(in the rows, 128 means zero)
Rotation paths and how fast each direction turns (degrees each step)
Each turn is a multiple of 5 degrees from 10 to 175, or 0.
Each row of a path follows its step; steps can be skipped.
Rotation 1:
step 0: [137 129 135 121 129 129 128 132 124 133 127 128 128 127 132 130 126 122
 114 122 123 121 132 124 132 134 126 128 114 121 128 129 125 126 124 130
 139 133 123 126 135 127 129 124 132 130 128 117 128 124 124 127 126]
step 1: [128 130 130 120 136 125 134 133 121 127 123 123 126 134 134 137 124 130
 121 132 129 126 125 125 131 132 132 121 118 124 128 117 126 130 127 127
 130 129 133 123 132 119 135 124 132 119 137 130 124 122 130 123 124]
step 2: [121 128 128 129 133 125 133 131 124 119 125 120 125 131 123 130 118 131
 116 126 129 131 126 118 130 126 123 123 126 128 127 116 128 123 136 130
 126 123 130 134 123 126 130 123 130 122 120 128 123 136 130 121 123]
step 3: [127 127 123 133 134 134 132 126 127 119 126 126 131 131 126 124 119 128
 123 136 127 132 132 121 118 131 135 122 125 141 129 132 119 128 132 133
 125 127 128 135 121 129 127 132 137 134 126 124 121 133 128 127 124]
step 4: [122 139 126 133 128 133 133 122 129 125 124 126 125 124 132 124 131 125
 117 128 127 125 138 129 132 127 129 130 119 137 128 136 124 135 129 135
 120 133 123 127 125 131 129 130 131 138 126 137 123 125 121 126 126]
step 5: [123 130 121 126 126 119 128 119 132 126 126 121 128 133 132 129 130 118
 121 126 130 127 141 132 124 136 125 136 128 127 127 136 127 132 131 135
 131 126 129 118 136 127 124 125 128 127 128 131 121 120 127 123 124]
step 6: [122 124 130 120 131 122 122 130 125 128 119 117 134 130 130 135 132 116
 120 124 125 129 130 129 130 122 123 135 130 130 127 133 129 125 126 131
 138 122 124 126 126 125 132 123 123 131 139 121 124 128 126 127 120]
step 7: [131 125 129 121 135 118 128 133 126 120 119 121 123 127 127 129 126 132
 136 122 130 136 128 126 124 119 123 124 120 135 129 131 130 123 124 125
 133 127 130 121 131 126 136 127 131 133 138 128 122 134 129 120 127]
step 8: [130 132 133 128 123 136 133 126 130 120 120 136 123 131 123 125 125 130
 124 115 132 134 134 121 123 129 122 122 122 134 129 124 132 123 127 119
 134 128 126 124 118 134 131 123 128 128 130 126 126 132 129 119 126]
step 9: [128 124 127 132 121 139 134 121 123 135 125 126 127 129 128 128 128 123
 126 125 141 126 132 130 127 136 130 118 129 139 127 129 124 124 131 124
 129 128 131 122 118 128 134 129 139 126 131 132 123 127 134 127 127]
step 10: [122 131 132 136 122 130 127 124 124 127 138 116 131 125 122 126 125 125
 122 128 139 122 131 137 137 128 120 126 125 137 121 124 126 127 128 130
 129 124 121 121 128 123 125 127 134 136 127 130 127 126 131 126 130]
step 11: [131 125 127 124 131 123 126 126 127 133 129 128 132 127 121 127 122 123
 128 128 130 123 132 126 124 130 124 126 124 133 118 127 120 129 137 127
 128 125 116 122 142 120 120 123 129 138 131 121 124 120 128 128 127]
Directions:
[129 127 130 130 127 130 129 127 127 128 130 127 132 127 129 127 125 130
 127 129 129 127 128 126 129 129 130 126 127 126 129 125 127 128 129 128
 125 126 127 128 130 126 128 125 128 129 128 129 126 128 129 129 127]	40
[125 123 129 131 127 127 128 128 126 127 129 126 128 130 127 129 131 127
 127 129 130 129 127 128 128 129 127 130 130 126 127 128 130 127 131 130
 129 127 128 129 126 127 128 129 129 125 129 129 128 128 130 129 127]	95
Rotation 2:
step 0: [125 132 128 127 113 123 126 133 124 128 135 127 132 132 127 127 131 133
 127 132 136 116 133 124 132 132 134 131 127 138 115 123 136 134 135 119
 127 134 124 128 130 119 131 133 123 129 130 131 127 131 130 131 124]
step 1: [128 120 128 126 118 132 117 139 128 133 138 128 126 129 122 130 121 127
 128 127 132 121 135 135 126 133 132 128 129 122 120 133 132 124 121 132
 130 130 130 134 135 131 144 132 128 123 123 126 131 126 137 127 131]
step 2: [133 130 137 130 124 114 120 139 121 121 123 131 124 126 127 122 122 133
 132 125 120 129 137 124 122 136 127 124 133 120 126 134 129 134 128 128
 121 129 128 133 135 126 131 130 127 137 130 125 123 131 130 132 134]
step 3: [135 124 139 130 120 118 132 132 133 127 132 119 134 127 117 126 127 123
 124 123 126 125 121 133 126 141 135 135 141 130 129 126 137 131 134 130
 132 128 126 127 126 127 125 128 124 135 124 129 129 133 130 130 126]
step 4: [124 124 120 128 122 133 129 135 122 128 129 123 124 136 121 130 133 128
 129 133 131 123 129 130 133 128 134 132 142 131 118 141 128 140 137 125
 133 133 127 133 129 124 131 136 130 135 127 127 124 129 127 123 126]
step 5: [134 121 127 133 120 121 121 129 130 132 132 127 130 137 124 127 134 130
 131 126 141 121 132 128 134 132 128 123 124 125 115 130 130 136 128 126
 124 130 129 132 136 132 135 126 122 125 126 127 120 135 131 141 134]
step 6: [131 125 136 126 125 122 122 136 129 122 140 125 118 124 121 125 118 131
 120 121 128 126 134 139 119 125 132 123 128 123 116 129 129 131 135 132
 128 125 132 125 132 133 130 129 129 135 132 129 130 127 136 130 134]
step 7: [129 126 136 128 126 123 140 137 129 128 127 125 125 131 124 122 125 127
 126 124 123 131 136 120 125 134 127 131 144 128 128 136 129 133 129 126
 132 138 134 121 130 129 133 119 123 134 126 119 124 131 135 128 134]
step 8: [125 123 134 121 126 117 130 138 129 134 127 128 127 133 118 135 134 129
 125 125 130 119 122 121 137 129 139 132 134 129 119 127 136 130 134 129
 130 131 131 132 125 124 128 124 130 135 133 132 123 139 124 127 126]
step 9: [128 120 123 126 119 130 126 125 125 130 132 132 130 135 124 133 131 123
 124 122 132 122 130 140 131 126 133 132 126 123 122 135 132 142 132 129
 131 133 134 135 142 125 136 124 122 132 131 123 133 126 128 125 135]
step 10: [129 133 127 131 124 121 125 130 123 131 132 123 122 121 129 125 124 131
 127 130 127 130 136 132 129 134 131 120 130 125 118 127 136 139 134 135
 117 132 133 125 138 127 135 120 131 121 133 125 118 133 132 133 133]
step 11: [129 128 140 129 116 121 128 134 130 133 134 120 128 125 127 124 120 125
 121 121 121 125 137 120 126 130 135 132 131 129 117 124 135 127 131 122
 134 132 133 119 132 131 131 130 126 132 130 128 136 125 128 134 124]
Directions:
[129 128 129 126 129 130 129 129 126 128 130 129 129 128 127 127 128 128
 125 126 130 128 128 131 128 127 130 130 128 128 129 129 130 126 130 130
 130 126 130 128 128 128 128 130 128 128 127 130 132 126 129 128 127]	135
[124 129 125 127 126 129 129 130 128 128 130 130 128 131 127 129 127 127
 130 128 129 129 127 131 127 129 129 124 124 127 129 127 126 129 128 127
 127 128 129 130 129 128 130 127 127 127 126 129 128 128 127 130 128]	85
[126 125 127 127 126 130 128 126 130 127 128 126 126 128 129 130 128 127
 128 128 125 127 127 130 125 127 128 128 128 127 127 125 127 129 127 130
 131 128 127 128 127 127 131 130 127 130 127 127 129 127 129 125 129]	135
[126 129 128 128 127 125 130 126 128 128 127 127 128 129 125 130 133 129
 128 129 127 128 128 128 129 130 131 128 129 130 131 130 126 127 128 128
 130 129 127 129 127 127 127 126 128 130 127 131 130 127 127 128 130]	80
